The same turns and mirrors carry the whole set onto itself, and each row onto the other rows of its family. Which rows share a family with each named row? Give them in list order.
These 15 rows form 3 families of 5 rows each.
logu: [-47,314,-28,16,-312,-223,42,-152,-27,-117,79,-149,106,-197,53,44,6]
netar: [-1,402,-29,-215,-69,-57,-278,-246,-28,-17,209,-99,-83,-22,-32,48,-257]
Guzot: [148,-281,-157,33,39,334,250,95,-102,-75,-46,-63,175,241,206,92,22]
rutu: [10,234,-244,-29,-359,-180,-61,-82,-56,-8,153,-216,196,-18,31,-1,-110]
belu: [-62,412,95,-77,-131,-152,-99,-264,17,-122,121,-79,-84,-203,27,64,-98]
por: [74,-184,64,118,77,272,365,-26,-69,-219,-118,13,64,40,239,151,135]
zop: [11,-392,-183,176,-130,-161,85,137,5,53,11,-83,175,19,82,-215,-56]
botar: [45,287,-234,-202,-215,-68,-262,-129,-51,63,225,-196,81,78,-17,-4,-265]
Vur: [66,-338,-222,-50,70,-5,-237,69,14,183,144,-54,51,226,-3,-219,-316]
sama: [9,-154,88,-122,308,37,-324,-123,71,87,147,86,-236,69,-11,-149,-340]
rizu: [184,-232,-131,-120,201,443,36,8,-95,-13,31,-41,51,358,156,101,-158]
Div: [-86,-95,306,60,260,-89,-73,-172,96,-88,13,158,-290,-199,42,-95,-112]
poza: [42,-66,226,-5,298,355,208,-156,-30,-216,-73,96,-155,29,211,179,21]
dar: [123,-90,86,-151,344,461,15,-138,-61,-91,32,71,-159,226,141,152,-162]
vuba: [-92,-235,151,238,-19,-214,169,-10,77,-117,-78,41,-38,-237,95,-133,70]

The rest of the family of rutu: logu, netar, belu, botar
The rest of the family of poza: Guzot, por, rizu, dar

The same turns and mirrors carry the whole set onto itself, and each row onto the other rows of its family. Which rows share a family with each named row? Give them in list order.
These 20 rows form 5 families of 4 rows each.
Zunuf: [298,271,215,98,23,289,-88,14,106,-68,-193,-276,-30,215,228,-140,77,114]
Vil: [90,209,250,44,61,59,-203,-56,110,-41,-408,-247,-301,229,315,106,65,146]
datig: [-171,-376,-109,-6,-74,217,-8,-49,-160,252,-321,146,80,-103,-58,-212,75,189]
ris: [64,74,286,-27,43,-253,-75,-8,88,93,-155,56,-183,158,294,-310,130,-133]
Vakig: [52,272,194,165,-164,148,-30,115,123,-34,-215,-219,-145,389,259,-137,124,118]
buv: [27,154,130,113,50,186,-163,116,49,-194,-318,-368,-125,286,415,-96,-151,220]
Nim: [24,100,353,19,80,-64,-10,-136,53,-71,-186,297,-87,78,221,-231,190,-87]
zubu: [322,-277,-257,-137,-177,142,87,-141,-144,-177,-118,-152,-171,114,7,111,-226,108]
pufu: [-97,93,230,11,47,-382,-119,26,38,-92,-335,134,-142,-105,188,-236,122,87]
Godof: [112,-254,-327,-186,-168,-1,99,-138,-6,-129,-149,-80,166,54,112,282,-149,199]
vinu: [151,176,169,-93,72,201,-265,7,8,-19,-283,-379,-227,264,281,-78,15,287]
Sevuk: [193,-163,-297,-18,-249,92,15,-208,-116,-216,4,-189,-34,-63,120,-28,-333,191]
foro: [-140,79,312,-53,108,-217,-100,12,-32,-68,-392,230,-255,110,22,-100,132,-1]
Pipo: [-14,-162,-323,-187,-264,23,-55,-114,-108,-68,-26,-133,-67,57,217,254,-306,184]
ves: [44,-138,-287,18,-213,259,205,-110,-234,-194,-61,-80,46,-88,29,84,-232,177]
gisa: [-120,-349,-121,-189,-115,178,-64,151,-59,143,-199,134,284,-121,32,-87,-196,181]
ditur: [-255,-294,-121,-63,-134,43,2,197,-113,301,-313,17,112,-215,54,64,-113,99]
bekap: [-145,-376,-137,163,-43,157,130,60,-143,121,-375,112,135,-257,138,-117,0,79]
tefaf: [-80,178,368,-17,43,-85,-347,29,68,28,-304,134,-290,61,141,-185,1,38]
dur: [-27,-344,-230,-49,10,144,100,-67,-270,148,-148,40,143,-321,132,-145,-69,71]

The rest of the family of foro: vinu, Sevuk, bekap
The rest of the family of tefaf: Vil, ves, dur
The rest of the family of gisa: ris, Vakig, Godof

The same turns and mirrors carry the whole set onto itself, and each row onto the other rows of its family. Which rows share a family with each named row? Give them in list order.
These 32 rows form 4 families of 8 rows each.
Ziva: [165,23,246,211,-219,111,-99,-464,265]
tode: [160,-107,635,240,-208,58,188,-47,173]
Gefu: [451,197,371,-130,-115,-24,193,-171,279]
pabaz: [304,-51,241,246,-75,109,-92,-284,69]
Rasut: [-66,41,254,-45,-406,-180,141,-104,356]
Seta: [-260,-127,224,139,-230,335,126,-128,165]
komo: [274,125,163,129,-202,29,-72,-377,55]
Rar: [-152,36,378,-322,-170,149,304,-17,343]
gis: [77,37,278,-150,-418,-170,21,-301,185]
dige: [274,-77,596,7,-234,57,76,104,252]
gugo: [-92,-66,444,-143,-120,269,369,72,381]
kob: [-129,-353,289,138,-272,153,145,-160,246]
nido: [-117,65,21,-76,-11,204,148,-403,167]
Tam: [-39,250,79,-138,64,263,235,-272,202]
Bebi: [217,-199,531,125,-396,46,64,-35,232]
kogus: [-129,30,256,-192,-424,-57,182,-294,244]
pog: [271,312,468,-230,-170,37,108,-33,262]
kife: [21,47,357,-198,-132,199,416,162,170]
guvap: [93,-43,343,68,160,428,199,6,226]
Vupa: [109,-112,613,65,-324,34,113,58,92]
vev: [56,113,-1,-122,53,243,134,-357,323]
nis: [323,252,523,-216,-8,94,201,-173,215]
Namil: [156,-56,429,118,46,495,35,-78,205]
Foz: [-50,-96,307,-303,-164,302,366,22,246]
zoma: [212,101,305,243,-112,-32,-121,-326,166]
kov: [309,21,346,175,102,360,109,-7,189]
tugo: [1,49,191,-171,-324,-226,209,-219,202]
Pafun: [-155,-247,99,154,-256,188,40,-126,204]
vakov: [282,341,331,-212,13,104,70,-138,162]
kalu: [29,179,-34,-231,-138,249,130,-256,272]
dimik: [252,32,351,46,46,497,171,-198,89]
tifo: [-99,-256,141,201,-152,263,181,-270,168]

The rest of the family of tifo: komo, gugo, Tam, Bebi, kogus, pog, kov
The rest of the family of Pafun: Vupa, vev, nis, Namil, Foz, zoma, tugo

